(in the rows, 128 means zero)
Rotation paths and how fast each direction turns (degrees a step):
Each turn is a multiple of 5 degrees from 10 to 175, or 0.
Each row of a path follows its step; steps can be skipped.
Rotation 1:
step 0: [136 132 136 116 129 113 134 121 135 120 126 121 132 117 126 119 121 124
 114 138 132 130 124 136 130 129 146 129 134 134 134 140 127 131 128 131
 114 141 133 127 119 118 127 123 140 130 126 119 119 133 121 136 130 128
 129 128 133 111 145 114 134 124 142 118 133 122 126]
step 3: [121 129 144 121 127 119 124 141 139 127 120 122 134 126 121 119 127 123
 133 140 119 126 138 124 115 134 148 129 115 139 125 148 124 119 134 130
 121 133 129 121 129 138 131 124 128 123 124 108 122 119 123 116 120 125
 124 126 128 115 127 120 127 120 129 130 130 132 125]
step 6: [126 135 142 123 117 136 129 140 128 120 136 127 127 129 105 118 137 128
 133 127 121 127 119 128 137 133 155 124 122 121 130 133 127 120 132 125
 129 138 127 133 117 121 132 123 133 132 131 121 130 136 127 122 137 128
 134 123 147 116 120 123 124 116 133 126 132 126 140]
step 8: [139 131 125 128 125 136 130 132 132 122 122 135 126 110 121 108 113 114
 116 128 117 128 117 130 138 142 138 140 121 128 131 127 134 119 130 126
 120 128 137 131 123 118 135 127 140 140 130 128 122 137 128 133 124 127
 141 119 126 120 125 114 116 122 130 126 124 127 121]
step 13: [128 147 137 130 125 114 132 140 135 118 132 113 135 117 128 123 116 126
 139 128 133 125 122 141 123 126 146 133 120 127 114 128 140 121 142 132
 119 129 128 126 127 122 129 124 140 129 122 135 129 129 126 125 117 139
 116 124 142 133 131 128 138 134 122 125 133 130 133]
step 21: [132 142 130 121 132 117 129 131 137 121 127 130 128 119 134 107 122 127
 133 135 125 133 126 133 134 130 144 122 117 137 124 151 127 122 145 123
 127 137 125 120 126 121 123 125 129 124 123 117 124 137 134 136 129 137
 131 128 142 126 128 122 132 134 149 130 138 127 120]
step 22: [134 146 138 120 130 117 119 128 123 118 127 120 128 132 123 116 125 129
 123 130 116 124 131 131 127 129 139 127 137 134 127 139 123 132 134 127
 128 134 131 112 123 130 124 128 133 135 132 117 126 119 116 123 107 133
 134 106 122 120 128 122 121 128 141 114 137 138 121]
step 24: [112 137 143 129 126 133 127 149 130 123 128 126 127 126 118 120 127 121
 142 134 117 134 119 121 122 147 145 137 122 126 127 133 125 123 137 130
 132 141 126 130 127 122 118 119 129 123 125 122 127 115 132 126 107 132
 124 121 139 121 128 131 127 130 126 127 131 130 115]
Directions:
[128 128 124 124 126 131 127 128 127 128 126 125 127 127 128 128 130 129
 129 127 132 125 126 127 124 129 128 130 128 122 123 127 127 126 128 126
 126 126 127 128 129 126 126 127 128 129 128 129 130 128 132 127 129 128
 127 123 130 130 129 127 125 129 128 127 123 128 130] => 100
[129 126 127 129 132 129 129 126 130 128 127 129 128 127 125 132 130 130
 127 127 124 128 128 123 128 131 130 127 126 130 124 127 129 129 129 130
 127 126 128 127 128 129 128 129 125 125 131 128 131 130 130 125 123 126
 128 126 124 128 125 125 128 127 130 127 129 127 129] => 170
[128 129 129 129 125 129 129 131 132 123 129 129 123 130 128 130 130 127
 124 126 130 127 131 128 129 130 126 127 130 127 128 126 126 126 131 131
 127 128 130 127 128 124 130 129 129 126 128 129 129 127 131 131 126 124
 129 131 127 124 129 127 127 130 128 128 126 128 129] => 40
[129 131 126 130 127 129 128 130 127 127 130 124 128 129 128 125 130 125
 127 130 127 129 128 134 131 131 129 127 128 131 125 124 129 126 127 128
 129 127 125 128 130 132 128 130 130 126 127 127 130 130 127 127 128 129
 129 129 127 132 125 125 126 132 127 127 127 127 131] => 10
[124 129 125 130 128 130 127 129 131 130 128 129 128 126 126 127 131 127
 133 131 129 128 130 131 127 128 132 124 128 129 127 129 129 128 129 131
 127 128 128 128 129 124 126 126 128 125 129 130 131 128 129 125 130 127
 126 129 130 126 126 135 129 128 127 128 129 128 129] => 100
Rotation 2:
step 10: [119 114 132 122 140 126 138 144 131 129 121 119 143 137 131 137 121 121
 123 129 126 121 144 131 120 124 143 124 131 115 128 129 125 120 138 135
 134 137 126 120 144 121 123 125 129 130 132 117 118 121 127 141 129 127
 108 126 124 121 133 130 123 132 131 128 111 120 139]
step 12: [113 136 124 120 121 127 139 121 150 119 130 120 123 130 136 136 117 132
 124 120 130 119 137 149 122 137 119 146 136 123 124 125 125 136 126 122
 133 132 130 124 137 134 121 132 122 128 131 132 135 130 140 121 125 139
 128 134 114 120 118 125 136 115 123 117 124 136 121]
step 13: [108 119 132 122 128 139 133 120 115 138 132 126 141 134 132 127 145 126
 132 133 123 124 130 139 126 132 144 137 125 127 138 116 125 118 143 145
 126 133 124 136 125 122 110 127 133 119 125 121 125 137 138 143 133 140
 122 128 131 131 132 134 128 124 121 126 135 118 127]
step 16: [124 129 128 128 134 134 132 131 135 138 132 131 145 154 132 124 128 126
 135 124 123 120 131 124 123 133 133 129 134 111 131 131 120 132 122 137
 135 133 125 132 125 139 134 139 133 134 117 129 121 119 147 137 121 143
 111 115 138 123 137 142 132 124 122 121 124 121 129]
step 19: [111 125 128 123 121 130 141 124 146 141 120 132 149 132 130 128 140 123
 128 119 129 147 132 140 131 121 136 133 132 123 143 123 130 129 131 147
 124 126 118 117 125 126 129 133 139 135 120 125 129 121 124 135 123 133
 130 137 142 118 117 132 125 130 125 117 123 126 119]
step 21: [130 140 119 109 124 135 138 130 113 112 132 127 124 124 132 126 125 135
 129 132 127 142 130 128 117 125 136 152 140 126 138 115 122 141 120 126
 133 125 134 133 130 121 132 124 140 141 130 124 127 124 134 121 123 137
 129 131 115 111 140 123 122 129 132 128 120 130 135]
step 23: [120 143 120 121 128 127 129 133 128 140 123 120 136 126 121 118 124 122
 136 128 121 128 126 137 145 120 128 124 131 121 145 132 139 129 143 119
 121 127 134 132 126 117 116 122 121 125 127 133 127 126 135 130 119 144
 108 118 111 133 122 129 131 137 139 123 131 112 135]
step 24: [128 132 126 122 107 122 132 117 133 119 118 133 127 111 133 126 135 137
 125 126 130 130 118 127 124 131 133 142 120 119 132 124 129 133 123 119
 120 130 131 149 119 142 115 128 137 136 119 135 118 132 130 131 114 119
 123 129 118 120 141 138 121 133 116 129 134 141 130]
Directions:
[129 128 124 125 133 131 130 131 128 130 125 127 130 129 128 125 129 126
 128 126 126 126 128 131 128 126 129 127 123 128 128 131 127 123 129 128
 127 127 127 129 128 130 129 126 126 125 128 130 125 129 131 131 130 130
 127 129 132 127 125 128 126 126 129 127 129 128 129] => 110
[127 126 129 124 129 129 128 130 126 128 126 133 130 126 129 127 129 128
 125 131 125 133 126 127 127 128 128 125 128 128 127 124 125 129 125 129
 127 128 127 127 130 131 127 131 128 128 125 129 131 131 131 131 127 128
 128 126 130 124 130 130 130 130 127 130 129 130 130] => 135
